Rows swapped in pairs by one turn or mirror: which row each one swaps with
The rows were stretched afterwards, more along some directions than others.
Z_624: [-17 -21   9  40  -3 -17 -36 -11   3 -22 -29  -3   7 -22 -30  33  32 -31
  17]
Z_609: [ 21 -18  24   1  21  10 -30   1  -3   2  -3   3   9 -31 -11 -12  20 -12
  20]
Z_906: [ 26   3  -9 -12 -25 -18  32 -12   3 -12  12  -1  10 -12  -5 -37   6  30
  23]
Z_318: [ 31 -18  32  12   7  14 -23   8  -9   3  -9   8  19 -33  -6   6   8   0
  34]
Z_540: [ -9  12  19   1  25 -11 -43  -5  -7   0  -5   2   9  20  -1   8   9  -9
   4]
Z_46: [ -9   2   8   4  17 -16 -57  -7   1 -12  14  -6  32  16 -15  23   7 -20
  -3]
Z_699: [ 27 -19  29   6   6  16 -20   6  -5   4  -7   4  20 -25  -2   8   1   3
  32]
Z_238: [ -1 -20  -4   3  -8 -32 -28  -8  23 -21  15  -1  41  13 -28  -9  23 -13
  20]
Z_933: [-13   1  10   2  19 -12 -37  -9  -1   0  -2  -3  14  26   2  12   7 -17
  -6]
Z_639: [ 21  -7 -15  -3 -12 -25  26 -14   4  -8   3  10  -6 -15 -15 -30   6  12
   4]
Z_51: [-27   6  38  36  15  -6 -46   2  -4 -15 -37  -5   5 -30 -21  26  42 -16
  23]
Z_602: [-12 -21   1  37  -2 -22 -30 -12   8 -20 -27   5   3 -19 -30  29  28 -28
  13]
Z_922: [  8 -20 -26   5 -30 -23  -6  -8  21 -14   9 -11  35  33  -8   1   3   1
   9]
Z_195: [-12   9  14   3  35 -11 -51  -4  -3 -10   9   2  27  19   0  18  11 -23
  -8]
Z_817: [ 27 -13  34   6  10  20 -21   8  -9   6  -7  11  11 -27   4   0   8   2
  27]
Z_456: [ 21   6  -2  -7 -22 -14  32  -7   8 -11  11   2   1 -16  -4 -34   8  32
  21]
Z_703: [ 26  -1 -10 -15 -13 -16  34  -7   2  -5   9  14   1 -14   2 -37   1  24
   6]
Z_34: [-11   6  10   1  26 -10 -51  -4  -1 -14  11   2  33  22  -1  24   8 -21
  -9]
Z_104: [ 22  -3  -8 -10  -7 -16  31 -10   0  -4   4  17  -2 -19  -4 -33   4  18
   6]
Z_68: [-27   1  32  30  15  -9 -30  -4 -12 -12 -30   3   3 -11 -19  16  34 -11
  16]
Z_716: [-27  30   5  18   8  -5 -18   8  -9 -12 -24  -4 -10 -19  12  19  29  -4
 -18]
Z_869: [  2 -22   0   2  -5 -28 -33  -8  23 -19  16  -3  41   9 -28 -14  27 -11
  22]
Z_598: [ 21 -13  32   2  19  17 -22   3 -10   5  -9   7   5 -36   2  -8  14  -5
  21]
Z_809: [ 26 -20  27   3   8  19 -18   4  -1   5  -7   3  12 -29  -1   4   6   5
  34]
Z_281: [-13  32  -2  18  -2  -3 -15  10  -9 -13 -22  -8 -12 -14  18  18  22   1
 -13]
Z_691: [ -1 -14   9  15   5  -8 -49  -2  10 -21  17 -12  50  -2 -16  25  21 -18
  21]
Z_61: [ 18   1 -10 -10  -3 -21  26 -13   2  -7   5  16  -8 -12   1 -29   3  13
   1]
Z_971: [ -2 -17   2   5   1 -26 -38  -8  24 -21  15  -1  35   7 -28 -13  31 -16
  22]
Z_262: [-36  37  13  19  23 -14 -31  -3 -14 -26 -18   2  -2 -20  -3  28  32 -12
 -16]
Z_807: [-32  35   4  19  22 -11 -24  -2 -15 -21 -17   1  -6 -18   3  24  30 -11
 -20]
Z_804: [-12 -22   4  39  -5 -21 -27 -12   3 -20 -31   1   4 -24 -31  30  28 -25
  13]
Z_312: [-11   2  16   4  32 -12 -49  -4  -6  -9   5  -2  27  17  -1  24  10 -23
 -11]
Z_213: [ 23   0   1 -10 -20 -10  31  -3   7 -11  14  -6  10 -25  -3 -31  12  33
  24]
Z_535: [-33  29   3  19   8 -25 -29 -13 -11 -24 -12  -6  -4 -17 -18  25  25 -10
 -12]
Z_305: [ 17 -13 -17  -9 -10 -22  29 -16   6  -6   0  13  -6 -13 -12 -27   2   6
  -1]
Z_789: [ 18 -26  23  11   3   1 -13  -6  -5   0  -3   5  25 -19 -16  20   1   1
  32]
Z_656: [ 21  10  -6 -15 -18 -11  35  -8   3  -7   5   5  -2 -16   6 -34   6  30
  15]
Z_888: [ 13   5   1  -4 -23 -10  18  -5  10 -17  20 -13  22 -20  -5 -22  18  25
  25]
Z_116: [ 24 -15  27   0  18  16 -21   2  -4   4  -2   6  10 -32   2 -14  14  -7
  20]
Z_73: [ 28 -28  24   6   1   9  -6  -3  -4   3  -3   1  15 -24  -9   4   1   6
  32]
Z_311: [-21 -12  18  41   9  -8 -40  -4  -1 -16 -36   3   4 -31 -26  38  33 -25
  18]
Z_659: [  2 -14 -11   1 -15 -30 -20 -11  28 -20  22  -8  39  23 -20 -16  18  -6
  19]
Z_830: [ 17   9  -2  -8 -24 -13  29  -7   2 -13  10  -1   6 -16  -3 -33   8  33
  20]
Z_59: [-31  30   3  14  18 -15 -18  -2 -15 -22 -16  -4  -4 -17   2  22  29  -7
 -23]
Z_19: [ 17  -8  30   0  27  17 -29   6  -8   2  -3  12   5 -35   4  -9  20  -7
  15]
Z_759: [ 15 -17  29   0  21  12 -28   3  -1   0  -2   7   8 -33 -11 -16  23 -14
  15]
Z_812: [  5 -11 -14   5 -15  -7  -8   8  19 -13  -3 -16  32  14  13  10   9  -4
   4]
Z_205: [-22   3   5  25   2 -36 -17 -20   0 -28  -3   0  17 -12 -33  22  24  -8
  15]

Z_51 swaps with Z_922
Z_535 swaps with Z_46
Z_68 swaps with Z_812

